(in the rows, 128 means zero)
One turn moves every row onto another: examples first, then more rows asked:
fur: [129 122 101 107  74 135 135 102 163 113 146 112 145 109 156  91 153 134
 124  92 117 123 151]
tud: [116 134 146 119 125 146 115 114 124 184 120 123  77 126 152 122 122 118
  95 135 106 173 120]
kura: [139 144 135  85 115 140 115 109 160 143 114 108  76  85 156 145 145 135
  98 127 110 115 126]
Bipa: [111 127 105 141  87 120 131 120 134 154 156 126 150 142 152  78 127 113
 112  89 116 153 123]
tudag: [118 133 138 123 156 136  91 119 150 129 114 120  75 130 125 151 138 140
  97 117 156 150 143]
nesu: [123 147 149  94 145 153 150  80 110 162 150 134 143 156 126  98 104 120
 141 144 160 134 105]
met: [134 111 113 123 116 106 135  92 108 129 141 176 132 135 122 124  91 152
 118 156  92 152 104]
zup: [112 135  94 159 113 135 124 126 153 100 149 116 136 148 132 106 148 130
 120  83 141 136 160]
muler: [119 169 116 108 166 153 136 127 152 119 128 132 119 162 108 121 131 125
 162 129 153  94  99]
vil: [154 110 140 126  90 136 162 107  68 128 111 137  98 138 108 116  97 123
 155 110 126 147 143]
ves: [154 123 103 105 100 126 146  80 107  90 127 149 120 111 131 151 119 159
 131 143  79 126 130]
gatev: [151 127 114 124  99 131 164 152 142 123 109 150  88 114 109 105 111 131
 166 136  95  90 115]
bareg: [140 164 125  70 116 179 162  86 109 125 118 108 118 137 139 124 142 118
 172 122 120 109 118]
Tomem: [135 130  91 141 136 109 125 118 119  85 123 165 114 146 104 156 113 157
 131 132 101 129 114]
Pevaz: [102 161 148 133 110 145 143 119  89 150 111  94 137 108 147 161 135  98
 128 102 145 129 135]
Lopa: [ 86 126 135  93 112 133 113 151 156 152  82 127 133 111 134 124 147 115
 161 114 136 124 102]
bil: [ 87 131 157 130 135 160 139 114 158 147 130 121 147  98 138 121 134 131
 131 165 156 127 162]
zatin: [154 116 146 136 127 110 154 111 131 116 145 151 118 115  95 114  86 147
 126 139 168  98 142]

Tomem moves to ves
bareg moves to nesu
And these:
tudag moves to kura
vil moves to zatin
zup moves to fur
Pevaz moves to bil

One turn moves every row onto another: examples first, then more rows asked:
bodur: [101 118 144 130 136 101 138  88 107 132 125  86  88 163 184 181  92 115]
Zezi: [108 101 116 155 113  98 143 157 129 154 132  92 109 132 177 179 119 112]
volo: [131 153 137 152 138 104 141 173 138 109 147 144 103 166 152 132 123 139]
Mugi: [121 149 126 124 152  89 106 154 119  99 124 144 104 112 120 137 109 141]
ruza: [111 111 123 162 150 118 138 107 110 178 130 136 103 113 116 179 109 128]
vaba: [ 92 149 147 154 152  90 117 137 127 127 147 138 130 108 123 173 111  97]
zoseg: [ 83 130 133 130 104 116 125 166 160 103 111  92 101 153 164 158  78 119]
lod: [ 93 143 144 145 169 115  84 112 140 120 112 115 121 165 158 117 113 128]
bim: [ 63 118 139 136 109 160 159  91 115 124  96  98 151 140 137 139 122 128]
Saviz: [122 152 137 139 127 120 161  84 152 164 122 123 113 165 130 179 130  99]
Kipeb: [118 152 127 123  84 124 132 112 110 114 102 105  82 122 128 185 129  80]
kepu: [116 140 151 149 139 104 151 138 110  99 147 158  96 143 134 148  92 172]
Naru: [ 81 154 128 152 134 143 122  98 127 138 121 167  73 131 107 139 104 116]
kipes: [ 93 126 112 136  94 147 141 173 130 170 118 103  98 123 159 173 136 116]
Gamo: [ 56 133 102 105 135 158 149  85 105 126  97 120 102 154 129 137 115 130]
Sepo: [137 115 132 131 131 124 121 170 105 144 120 117  94 191 131 176 112 148]
zin: [ 63 139 114 124 120 174 140 122 112 119 104  75  83 151 156 159  94 147]
zim: [129 148 120 120  98 127 155 124  99  75 119 145 113 143 134 180 137 157]
fam: [112 150 138 128 171 147 149 113 103 102 114 111 161 160 174 159 133 123]
susor: [130 144  95 149 127 126 148 119 135 154  94 104 123 106 149 133 155 144]
Bufas: [108 148 139 141 115 108 143 163 121  80 143 152 115 103 142 145 117 114]
Gipe: [ 49 134 148 133 103 120 139  88 131 107 132 163 115 142 145 158 102 136]
lafe: [ 83 140 125 164  86 169 146 109 109 133  92  78  98 144 136 141 133 138]
boz: [127 153  95 130 153 105 126 111 146 130 116 124 138 103 140 165 149 124]
vesu: [ 72 132 106 106 124 163 160 132 131 117  92  88 126 170 144 142 112 103]
lati: [ 75 138 140 148 138 176 114 110 130 148 100  73 127 144 142 142 118 152]
Bavir: [113 142 129 137 138 114 113 151 131 114  91 107 100 188 122 135  97  87]
savok: [132 149 130 118 173 147 107 144 105  91 132 133 129 156 159 159 136 131]
sipo: [125 127 113 150 135 113 151 117  89  86 117 101 114  93 161 176 106 108]
Buga: [102 154 138 172 124  76 142 126 128 144 152 148  98 159 128 165 127 136]
foruk: [ 71 146 138 115 116 160 152 137 105 134 137 145 127 173 154 195 141 114]
Kul: [110 125 164 103  93 164 137 129 135 102 125 136 120 101 157 157 116 143]
setog: [146 117 156 126 121 141 164 142 157 135 118 107 122 173 167 139 113 135]
minat: [ 92 118 148 145 113 147 145 133 105 142 161 166 108 158 154 182 133 149]
Sipi: [148 135 133 108 126 149  96 137 111 122  97 121  77 130 136 123 132 124]
vafu: [100 142 126 150 110  57 121 144 109 113 126 117  97 118 127 172 112 111]
Pok: [ 92 131 138 172  99 122 131 126 107  88 111 100  70 131 171 133  86 123]
lek: [103 162 139 152 140 135 117 118 184 142 110 134 126 132 113 138 111 141]
Zepi: [ 75 165 106 131 126 190 146 117 143 145 106 106  97 155 124 150 127 130]
dena: [ 89 116 126 133 142 155 125 132  94 175 115 120  87 108 125 178  95 147]
mal: [107 135 159 170 147  82 138 150 116 125 150 113 109 162 145 177  84 128]
tizeg: [101 141 149 166  75 118 170 105 127  89 101 129 113 145 121 150 100 124]
vaf: [ 99 136 119 100 134 130 122 139  77 135  99 114  93 189 126 189 113 140]
lam: [126 114 148 135 132 138 149  82 103 140 124 146  76 152 158 128 114 159]
Nada: [ 86 122 115 132 130 142 125 104 104 136  76  79 124 164 133 115 134 121]
pup: [115 117 131 157 146 146 158 117  97 122 105  89 127  88 171 151  99 141]
kam: [ 90 146 146  98 147 133  90 104 136 130 125 108 119 113 153 189 115 108]
siko: [123 154 108 124 117 113 165  92  88 100  87 117 122 161 142 159 145 152]

Gipe moves to lod
Buga moves to volo
bim moves to lati
And these:
dena moves to vaf
Kul moves to kam
sipo moves to ruza

One turn moves every row onto another: examples first, then more rows asked:
Safur: [134  70 112 181  39  84 118 175  88 157  91 128 126 142  85  95 130 167
 155 109 113 184 116  97 166 145]
Vovol: [160 101 101 170  21 140 193 170  82 106 107 139  87 158 110  87  98 139
 123 105  90 118 148  79 132 114]
tinu: [134 122 108 145  36 136 141 219  92  86  76 116  55 133  97 121 113 102
 165 102 109 142 109 117 190  96]
pibeb: [154  71 102 168  14 133 149 154 126 132  82 178 121 100  92  88 178 135
 158 120 109 129 122  68 153 125]
dula: [126 120 118 142  17 136 153 210  92  82  58 128  59 129  85 124 115 120
 152  95 114 123 101  96 179  81]
Gubo: [150 103  91 134  74  77 143 186  97 130  53 152  54 136 124 121 118 140
 126 114 142 146 101  63 141 132]
gugo: [143  66 117 178  17 150 171 195 104  75 138 115 103 152  88 116 105 127
 159 118 124 169 150  93 168 135]
Lovo: [126  74  93 115  53  95 137 194 145  94  84 157  81 138  96 143 152  92
 162 124 146 156  99  69 154 143]
mamo: [145  31  83 151  48  89 163 175  52  91 106 120  86 119  75 114  89 166
 116 133 107 124 104  66 190 130]
Noku: [204  61 110 158  32  91 114 139 109 139 126 141  87 132 104  87 123 138
 165 103  81 136  94  77 168 155]
gov: [116  95 104 111  23 128 157 218  71 130  82 135  52 165  69  94 120  99
 154 105  85 130 106 114 163 115]
dodaz: [142  73  72  93  75 105 169 175  74 111  95 116  73 143 100 125 127 172
 125 110  97 130 150  82 139 120]
zifal: [133  95 124 167  30  90 167 209  90  77 128 155 117 131  94 144 103 134
 123 106 120 103 137 104 151 125]
Nitug: [167  30  74 118  38 116 178 182  84  86 116 155 106 144  65  96 130  94
 128 124  65 129 108  77 161 127]
sov: [152  46  85 132  52 150 157 197  56 101 111 159 114 123 121 128 143 143
 105 141 115 171 105  88 170 133]
ziru: [138 106 113 131  27 117 176 210  74  96  62 107  63 106  54 113 132 135
 153 113 139 106 105  93 194 126]
Selaz: [141  72 119 160  31  70 120 149  81 163  92 158 121 149  95 113 136 167
 145 123 104 155 105  98 174 151]
poz: [173  39 126 164  24 125 127 161 126 128 100 188 112 111  85 104 162 140
 178 134 126 133 112  77 173 143]
Fad: [171  63 115 168  20  76 106 168 115 121 138 147  85  97  95  99 110 124
 161  87  76 124  94  75 160 134]
tevu: [204  62 120 159  22  87 121 140 101 136 122 147  81 113  95  90 118 131
 167 105  77 137  96  74 176 150]
gop: [145  63 120 159  31  70 121 151  93 157  87 164 126 158  89 111 141 176
 142 116 112 144 101  90 165 145]
bir: [174  36  90 102  66 129 160 197  92  85 119 116  48 127  80 116 115 141
 160 107  97 163 154  76 152 119]
Fum: [119 130 101 134  26 141 155 198  94  94  62 101  73 152  85 113 119 111
 160 100 104 133 103 104 178  97]
riluv: [154  59  94 132  42 110 144 168 129 109  77 121  33 149  85  96  98 114
 172 112 124 161  96  34 149 132]
nem: [161  49 130 155  15 129 135 156 116 135  95 187 122 108  78 105 164 133
 177 139 117 136 108  75 169 145]
monod: [128  43 104  86  53 122 158 204  97  79 108 149  87 117  78 155 142 156
 140 112 120 132 139  75 140 113]
tel: [138 104 102 123   2 143 148 200  82  92 104 121  36 121 118 131 148 122
 138  97 113 159  99 104 198 117]

Lovo moves to Gubo
tinu moves to dula
Noku moves to poz
And these:
bir moves to monod
zifal moves to Vovol
mamo moves to Nitug
pibeb moves to Safur
gov moves to tel
nem moves to Selaz

One turn moves every row onto another: examples first, then more rows asked:
mulev: [133 130 118 176 134 140  73 168  94 152 143 138 130 100 140 147 117 119]
Bur: [154 137 131 139 131 175  79 130 133 138 132 109 105 104 114  77 135 108]
ponu: [136 152  73 156 120 110 113 131 134 128 157 166 112 116 166 159 149 134]
bese: [137 134 112 136 133 134  98 161 135 129 122 144 118 114 154 188 170 133]
nagi: [144 102 149 151 116 131  67 129 134 130 125 150  96 164 125 118 152 130]
gev: [ 95 126 139 121 148 130 118 131 123 125 118 175 103 178 112 143 133 135]
lole: [125 144 110 159 118 135  74 169 103 149 137  98 114 119 133 138 114 119]
dus: [132 129 117  99 156 118  93 146 112 129 111 145 155  97 111 162 141 146]
lutiv: [132 158 110 117 134 132 108 153 137 122 103 130 137 136  99 135  70 156]
dul: [155 124  89 129 138 119 108 132 125 102 121 134  89 106 136  77  97 125]
Mamu: [127 173 100 100 118  96 114 108 128 132 138 168 111 155 120 146 135 145]
Dakaz: [164 103 118 164 124 157  76 113 134 150 107 164 121 134 144 153 133 133]
Sisaz: [177 155 120 165 159 135 112 148 136 121 145 110 100 126 119  71 116 116]
lutun: [ 94 110  96 158 167 167 116 129 156 128 161 147 119 148 147 135 131 133]
bemi: [126 128 107 120 183  86 127 123 142 134 139 139 126 100 124 144 107 157]
pezig: [132 150 119 167 144 117 122 100 127 118 126 182 151 116 168 100 132 132]
Memil: [141 166 111 152 177 157 113 176 148 132 150 112 102 151 137 119 119 103]
Tudig: [168 157 138 148 141 129 113  94 123  92 136 137 133 130  87 115 177 117]
Zug: [162 125 155 139 150 137 123 113 133 145 107 145 131 160  76 119 152 121]
nenol: [134 177 132 142 110  98 120 137 168 121 149 181 147 106 124 129 143 141]
sus: [135 127 148 109 134 185  83 121 130 136 108 133 109 116 109  95 135 116]
Mel: [121 157 125  93 117 147 119 149 157 117 117 123 116 134 132 160 113 161]
subo: [ 94 135 151 146 146 151  92 144 157 139 159 158  93 156 127 122 151 101]
Mimim: [145 139 116 128 152  97  89  85  94  97 134 122 106 105 116 127 144 131]
tese: [110 181 110 128 108 160 108 152 155 129 155 125 107  92 107 150 114 147]
sos: [171 135 110 120 120 155  99  99 136  92 123 140 121 112 137  76 130 117]
vik: [139 153 115 133 133 151  94 153 131 126 102  94  99 161 128 128  94 122]
Satok: [115 151 131 156 176 151 133  92 173 128 138 153 136 132 118 119 116  93]
gesil: [166 104 125 133 128 128 110 102 121 154 100 166 132 121 139 106 143 154]
depa: [147 172 123 143 182 117  95  94 113 110 161 145 100 160 135 131 148 138]
Mog: [138 152 126 148 121 129 131 142 120 120 144 136 117  76  64 102 121 109]
Buduf: [154 133 125 170 148 125  91 171 111 129 169 117 103 163 140 127 131 113]
dof: [153 159 113 181 147 134 110 113 128 156 149 151 110 140 171 156 155 116]
Nom: [148 137 131 146 154 155 145 130 134 141 150 182 124 147  78 139 169 125]
nif: [143 153 102 152 129 161 107 178 149 123 136 153 104 116  98 165  84 135]
pobub: [162 148 141 171 136 132 141 150 141 116 151 172 130  94  85 147 107 109]
rofe: [127 164 148 150 146 112 131 138 109 123 161 135 104 107  65 112 131 110]
Buzet: [138 180 114 116 142 100 145 123 156 126 161 153 116 143 103 115 163 140]
tuku: [152 149  85 140 123 148 145 146 145  94 127 150 119  82 109  94 107 131]
kibom: [145 109  94 128 176 115  72  98 114 122 135 148 131 137 106 125 102 122]
fud: [104 189 104 124 113 149 109 123 142 116 157 131 114  92 143 130 127 157]
kat: [151 123 132 131 181 152 117 138 134 134 123 195 133 100 124 159 143 148]
totud: [154 143 111 185 150 182 133 135 148 104 145 153 108 103  95 132  99 124]
mabu: [115 155 146 189 132 154 113 114 164 129 160 171 148 107 131 116 135 134]

subo moves to Mimim
bese moves to nagi
And these:
Satok moves to bemi
fud moves to mulev
sos moves to pobub
Bur moves to Mog
Nom moves to Mamu
kat moves to gev
Buzet moves to ponu
Sisaz moves to tuku
totud moves to lutiv

